500 stands for zero in the data rows.
Some points, each followed by its number:
[358 401 499 653 429 646 624 497 431 513 366 470 437 676 662 474 523 479 425 541 449 495 567 429 427 449 524 586 359 616 616 768 513 399 494 499 456 402 685 450 403 454 399 361 392 542 394 393] 0
[398 361 517 541 398 999 519 397 431 395 366 615 486 604 612 644 749 499 259 599 492 396 429 550 427 471 542 639 455 436 406 462 355 430 563 552 479 432 481 354 363 428 430 519 422 485 493 727] 1
[752 457 430 436 498 516 400 358 636 395 462 773 590 424 458 578 461 552 591 660 449 495 681 595 769 392 436 434 713 270 436 677 355 567 531 400 431 266 266 424 459 657 499 431 422 558 562 449] 2
[262 265 499 588 398 692 568 621 479 355 366 352 367 784 792 678 523 781 547 467 575 495 455 454 396 423 787 539 359 629 616 588 451 517 513 694 583 481 717 473 434 397 399 361 470 524 394 641] 3
[429 361 610 461 262 581 715 633 264 495 406 470 367 766 599 768 688 456 473 524 492 644 498 622 357 423 485 556 399 558 603 740 619 430 655 694 431 481 801 546 434 397 430 265 392 366 450 783] 4
[398 431 682 557 581 358 479 428 456 426 558 422 732 394 520 563 829 400 605 571 392 593 670 743 620 629 366 460 566 524 366 677 395 609 729 400 611 554 502 394 697 580 478 661 448 406 708 393] 5
[551 265 582 677 398 658 536 516 456 259 406 352 506 590 673 667 365 536 513 541 589 593 478 398 427 471 558 571 429 462 505 616 426 263 547 583 479 481 502 354 403 454 456 400 422 700 394 603] 6
[814 569 517 504 516 477 400 476 583 474 505 921 407 394 362 531 523 714 591 585 511 396 885 702 860 746 524 627 581 366 270 629 451 871 563 430 597 266 362 617 434 428 399 519 422 642 450 393] 7
[622 519 551 688 262 477 519 770 479 547 629 422 871 512 501 451 523 499 562 524 560 427 455 692 496 492 666 268 498 505 616 484 513 517 395 400 431 737 402 719 686 712 535 672 736 366 394 423] 8
[517 480 478 629 398 358 457 428 431 426 654 448 506 424 432 474 629 456 793 445 545 452 429 797 496 589 542 503 534 505 558 602 531 789 547 360 360 706 362 424 503 550 399 683 674 589 654 511] 9
[262 401 455 461 262 595 597 358 500 592 406 470 437 529 584 531 436 552 473 599 492 356 478 429 427 528 485 539 455 573 436 505 451 498 592 715 431 402 674 450 555 516 399 431 510 542 450 686] 10
[670 553 263 461 516 454 400 397 624 531 542 764 437 562 481 531 557 360 530 507 492 495 498 498 759 616 654 686 692 484 366 436 578 430 631 479 624 362 458 642 521 580 456 500 470 630 698 449] 11
[398 480 455 269 398 534 694 397 431 578 542 491 407 590 432 451 461 536 473 541 675 548 498 429 427 560 588 686 399 462 524 405 531 517 631 610 611 570 538 424 482 454 360 265 422 542 450 603] 12
[733 755 535 365 566 429 400 428 518 578 485 448 407 424 362 395 461 660 666 612 589 356 567 566 786 449 462 460 622 654 436 573 395 399 563 499 624 266 402 512 482 702 430 431 448 524 546 511] 13
[551 537 359 269 733 581 431 621 611 606 710 352 437 354 481 355 269 360 394 419 392 356 263 534 427 392 406 434 609 588 700 484 426 455 355 479 360 685 570 473 766 262 982 536 948 574 576 449] 14
[358 361 907 653 429 846 808 454 264 474 270 448 407 818 774 655 484 479 451 813 492 427 517 566 579 423 366 614 359 641 524 654 474 498 618 715 431 481 585 394 403 428 264 361 422 524 394 653] 15
[358 361 647 557 454 692 672 428 456 355 524 544 525 529 706 619 504 583 394 419 774 475 478 566 496 492 485 434 359 436 589 505 739 359 547 623 360 501 570 493 363 428 499 400 392 270 424 545] 16
[581 537 455 405 609 358 400 428 500 451 406 736 643 354 599 513 641 623 643 556 575 452 635 634 701 833 366 482 609 462 270 505 426 498 592 360 500 362 433 719 434 702 499 500 470 437 665 492] 17
[358 431 999 629 358 681 754 428 400 531 437 470 367 546 501 758 615 360 425 770 616 452 517 498 549 492 710 586 263 505 436 641 513 517 563 518 400 554 818 530 586 533 478 400 392 822 512 915] 18
[517 500 359 269 581 581 360 846 479 513 629 422 463 394 362 395 365 400 473 445 471 356 263 498 453 449 406 268 517 436 589 366 395 478 259 499 456 809 481 902 600 262 596 597 652 574 424 449] 19
[907 519 430 641 498 534 400 428 552 355 462 885 617 546 402 619 436 536 530 671 492 564 692 609 933 675 642 614 595 436 406 688 494 714 631 264 536 362 362 473 363 516 648 431 352 542 708 472] 20
[723 553 399 573 658 477 479 516 660 531 589 491 655 354 402 547 405 518 425 419 471 396 399 429 496 392 542 522 566 270 505 484 531 359 395 400 500 520 362 604 651 497 430 597 602 558 493 393] 21
[498 431 582 461 429 550 636 358 456 474 366 470 367 687 402 578 688 456 394 445 353 656 429 429 496 528 406 522 429 573 574 524 699 517 425 597 518 402 481 258 503 358 399 400 392 437 354 561] 22
[595 553 430 365 550 454 431 742 518 395 603 422 437 473 501 474 405 400 425 349 423 452 429 429 357 392 406 522 455 484 720 462 474 498 451 479 456 432 585 666 482 533 660 479 696 462 424 561] 23
[429 431 430 461 454 477 553 358 456 513 485 574 486 529 695 513 677 552 530 488 528 475 455 429 496 471 462 434 399 405 406 366 563 647 531 552 431 458 481 473 459 646 360 431 448 506 493 575] 24
[670 637 478 405 733 429 360 476 672 495 616 491 407 512 501 259 484 456 355 445 471 632 359 534 357 353 505 268 517 654 542 405 451 359 355 552 456 538 538 424 600 397 734 553 602 462 530 353] 25
[581 684 430 405 941 454 431 621 636 474 813 391 486 354 695 355 405 400 259 467 392 803 399 477 453 353 485 364 534 405 769 436 426 399 355 568 431 774 458 394 651 262 893 553 968 366 512 257] 26
[358 401 535 523 498 516 519 594 431 355 542 391 407 590 432 531 677 693 473 419 471 452 429 398 396 511 406 614 263 505 589 654 699 517 451 735 431 554 458 591 403 428 456 479 470 462 546 603] 27
[262 361 999 461 358 595 824 428 360 426 462 470 271 784 520 655 740 518 473 852 603 564 703 454 357 257 462 556 429 677 505 699 689 455 618 597 400 570 662 394 434 533 430 361 256 406 473 756] 28
[551 637 478 541 477 262 360 397 479 395 406 764 486 493 481 355 504 430 425 389 353 495 581 477 579 560 642 403 498 602 436 484 513 263 474 400 479 458 433 424 363 550 399 500 392 462 642 545] 29
[398 431 551 461 358 692 500 476 400 578 270 255 407 747 520 655 269 456 394 612 492 452 498 566 357 589 366 522 359 541 436 505 619 535 618 648 360 520 599 450 459 550 360 431 352 485 473 664] 30
[566 519 478 557 477 498 360 621 431 495 542 627 655 394 501 395 759 400 473 419 423 495 703 797 593 737 699 571 534 558 436 558 474 734 618 264 611 501 362 577 600 476 535 661 510 506 562 393] 31
[398 265 724 541 398 692 683 497 360 667 437 352 407 617 584 689 541 430 425 875 686 593 498 429 515 471 574 999 429 768 642 558 494 647 709 623 518 402 696 258 663 657 360 400 352 574 546 561] 32
[534 265 610 709 262 733 816 657 360 395 462 470 543 865 695 513 557 430 473 488 545 606 478 550 453 511 558 460 399 854 436 740 819 359 531 660 360 481 674 530 434 428 478 400 392 524 394 575] 33
[429 457 567 523 429 516 816 476 456 426 437 448 463 766 570 984 405 499 562 389 717 532 596 622 396 449 542 802 399 524 589 436 451 359 547 568 552 458 502 258 521 476 264 431 470 485 424 393] 34
Which three points above are nearest to each new point, looking only along the 5 directions in which the numbered points spread most? Their numbers follow each, nearest first.
[358 265 831 523 358 733 568 533 360 710 406 448 271 654 538 547 602 479 425 925 511 427 429 454 453 423 406 482 429 750 485 558 531 455 531 583 518 520 810 354 539 550 360 431 422 462 450 653] --> 18 15 32
[634 611 499 436 752 534 264 580 536 531 485 448 559 473 362 355 504 360 355 488 449 514 567 477 496 511 270 268 566 405 616 366 355 399 425 430 360 650 362 654 686 533 772 479 574 542 546 423] --> 21 25 23
[581 519 535 365 550 429 431 608 552 531 558 470 486 450 881 395 504 479 473 419 257 495 455 534 427 353 505 482 581 405 689 366 474 430 513 648 431 756 502 394 539 397 763 568 685 437 473 449] --> 25 23 21
[806 624 455 436 581 581 457 358 636 395 589 663 407 424 570 451 269 610 494 682 528 844 581 702 868 908 366 522 581 405 524 730 451 430 531 264 456 362 362 630 459 454 456 500 470 589 562 393] --> 2 11 13
[595 537 535 436 516 516 400 454 552 619 505 352 543 424 520 355 365 400 355 419 471 427 399 358 427 471 406 268 498 462 710 269 547 399 451 456 568 612 502 493 521 262 671 553 491 558 473 393] --> 23 25 21
[429 457 455 709 595 581 500 608 360 259 270 470 486 630 402 395 777 536 394 445 353 593 455 454 427 492 406 364 263 616 366 602 592 399 513 597 536 402 570 604 267 516 704 457 392 603 394 575] --> 16 27 0
[517 694 359 504 581 498 519 533 636 631 574 352 437 424 554 474 484 456 259 349 449 452 359 454 261 423 505 364 551 505 603 269 395 399 395 430 518 520 554 473 521 397 610 519 706 506 512 353] --> 23 25 21
[262 480 359 688 429 595 536 516 400 631 270 510 590 562 538 606 269 583 355 571 449 427 455 398 532 392 406 697 455 405 406 462 426 535 578 610 536 481 481 424 403 646 478 457 491 485 424 511] --> 12 10 24
[534 598 499 523 581 429 479 533 597 259 485 391 604 450 538 513 405 479 425 419 392 427 478 454 453 511 574 434 566 505 542 269 259 359 494 568 500 662 402 493 600 454 399 583 448 506 424 575] --> 23 21 24
[429 401 499 436 454 398 479 358 552 426 406 448 486 512 362 563 436 456 605 419 449 475 498 921 532 765 720 434 498 641 505 750 643 498 355 400 360 570 520 473 600 476 582 624 574 485 604 472] --> 9 31 24
[398 537 359 523 454 498 553 397 431 619 406 448 543 529 554 563 461 499 494 445 511 452 517 358 453 492 366 757 359 616 270 436 655 399 531 499 456 432 538 617 403 497 478 500 392 366 530 511] --> 24 12 1
[634 537 517 461 398 454 479 565 552 631 406 651 590 424 432 451 405 430 605 488 511 452 551 723 453 471 642 460 635 366 558 405 531 609 618 400 431 756 402 512 697 497 360 536 674 270 473 492] --> 9 21 31
[498 401 399 405 534 398 400 397 500 395 574 674 678 424 554 451 365 499 605 419 653 396 498 516 607 528 574 268 595 484 436 505 451 647 605 456 479 432 362 394 434 533 671 583 510 270 450 561] --> 29 21 11
[566 624 399 405 550 398 431 476 611 474 462 870 701 424 727 451 269 518 513 637 545 452 670 550 883 664 462 614 647 270 406 505 395 517 749 400 456 266 362 562 459 646 478 500 392 485 546 353] --> 2 11 17
[455 537 399 484 498 454 568 262 479 259 505 470 437 424 570 451 504 360 451 419 423 452 622 477 453 471 524 364 566 484 505 405 513 478 531 360 568 266 266 493 539 550 399 536 491 406 512 529] --> 29 24 11
[398 500 478 484 454 550 583 533 456 785 366 448 797 562 501 547 730 583 547 445 511 495 517 398 532 511 436 627 399 462 406 269 513 498 451 479 672 402 638 775 539 594 399 400 352 437 766 449] --> 24 12 10
[358 500 399 588 550 358 553 428 456 563 462 470 486 450 481 547 504 264 858 419 471 632 517 634 496 423 654 482 455 462 270 462 426 399 547 456 799 625 433 493 521 621 552 672 470 437 687 492] --> 9 24 31
[517 569 399 504 646 454 568 657 552 474 629 716 486 354 402 451 504 264 425 349 449 532 455 262 396 528 366 675 609 366 524 462 451 498 355 518 611 481 502 677 434 454 518 500 574 760 546 393] --> 21 23 13
[498 480 455 573 398 477 479 565 360 395 437 510 437 590 554 474 436 597 513 445 545 427 399 358 357 492 462 627 429 558 462 524 426 623 425 568 583 432 554 546 267 358 456 361 352 700 394 575] --> 24 12 10
[534 672 399 269 477 477 500 516 500 451 666 491 437 473 520 451 269 518 451 419 449 532 455 477 357 423 406 403 477 629 574 366 531 399 259 518 360 612 433 394 555 533 648 457 602 462 473 561] --> 23 25 21
[566 649 551 405 609 429 479 397 583 531 505 491 463 424 362 426 365 430 547 419 675 427 659 429 532 423 406 539 566 524 270 484 395 609 631 264 660 481 402 493 459 497 456 431 491 366 450 449] --> 13 11 21
[455 624 499 269 516 398 457 884 518 667 666 422 486 258 432 259 484 430 451 349 392 514 399 262 261 545 524 364 399 462 642 436 395 359 474 518 264 706 685 546 539 358 682 400 736 270 394 449] --> 23 19 14
[692 649 430 602 516 398 457 428 552 426 629 799 543 493 362 563 484 536 547 585 492 260 581 702 778 603 505 686 609 436 462 616 395 847 605 360 479 266 266 748 459 516 430 431 491 462 546 353] --> 17 7 11
[358 480 596 557 477 262 553 428 400 426 616 491 525 529 501 426 906 552 729 467 392 579 596 702 496 511 406 364 581 462 485 665 605 714 513 456 518 737 402 424 766 594 456 894 527 270 258 529] --> 9 5 31
[358 265 635 541 398 846 636 594 431 395 366 448 407 665 650 606 653 536 394 556 492 356 263 429 453 423 436 434 399 654 700 541 859 263 688 744 264 501 520 698 434 428 456 400 352 437 258 449] --> 3 16 4
[534 583 478 436 477 550 264 813 552 495 524 391 543 394 638 355 405 264 425 349 511 620 359 262 261 353 542 364 429 588 629 436 451 399 259 552 456 673 613 591 459 358 623 536 628 678 394 423] --> 23 19 25
[455 611 455 405 550 595 264 358 583 531 689 627 559 450 501 395 629 479 494 349 511 632 647 634 593 471 505 482 622 366 524 573 710 551 688 360 518 570 481 394 459 580 623 637 491 603 604 472] --> 29 31 21
[498 537 478 436 658 398 360 516 683 395 589 470 667 424 481 395 504 552 451 524 423 475 517 398 549 528 524 482 517 366 689 436 395 517 425 430 456 266 458 850 459 454 582 583 352 558 473 472] --> 21 29 23
[398 661 359 523 534 516 360 454 624 395 462 448 643 529 481 474 523 456 903 467 492 668 567 398 475 449 616 522 517 405 406 269 689 430 451 456 479 458 362 493 403 476 535 519 470 406 493 472] --> 29 21 24
[398 500 399 504 534 429 553 497 518 699 589 491 407 512 481 426 709 552 643 488 545 452 581 358 496 423 436 460 534 405 524 405 451 635 494 479 672 266 520 642 482 680 456 479 352 589 493 449] --> 24 13 11
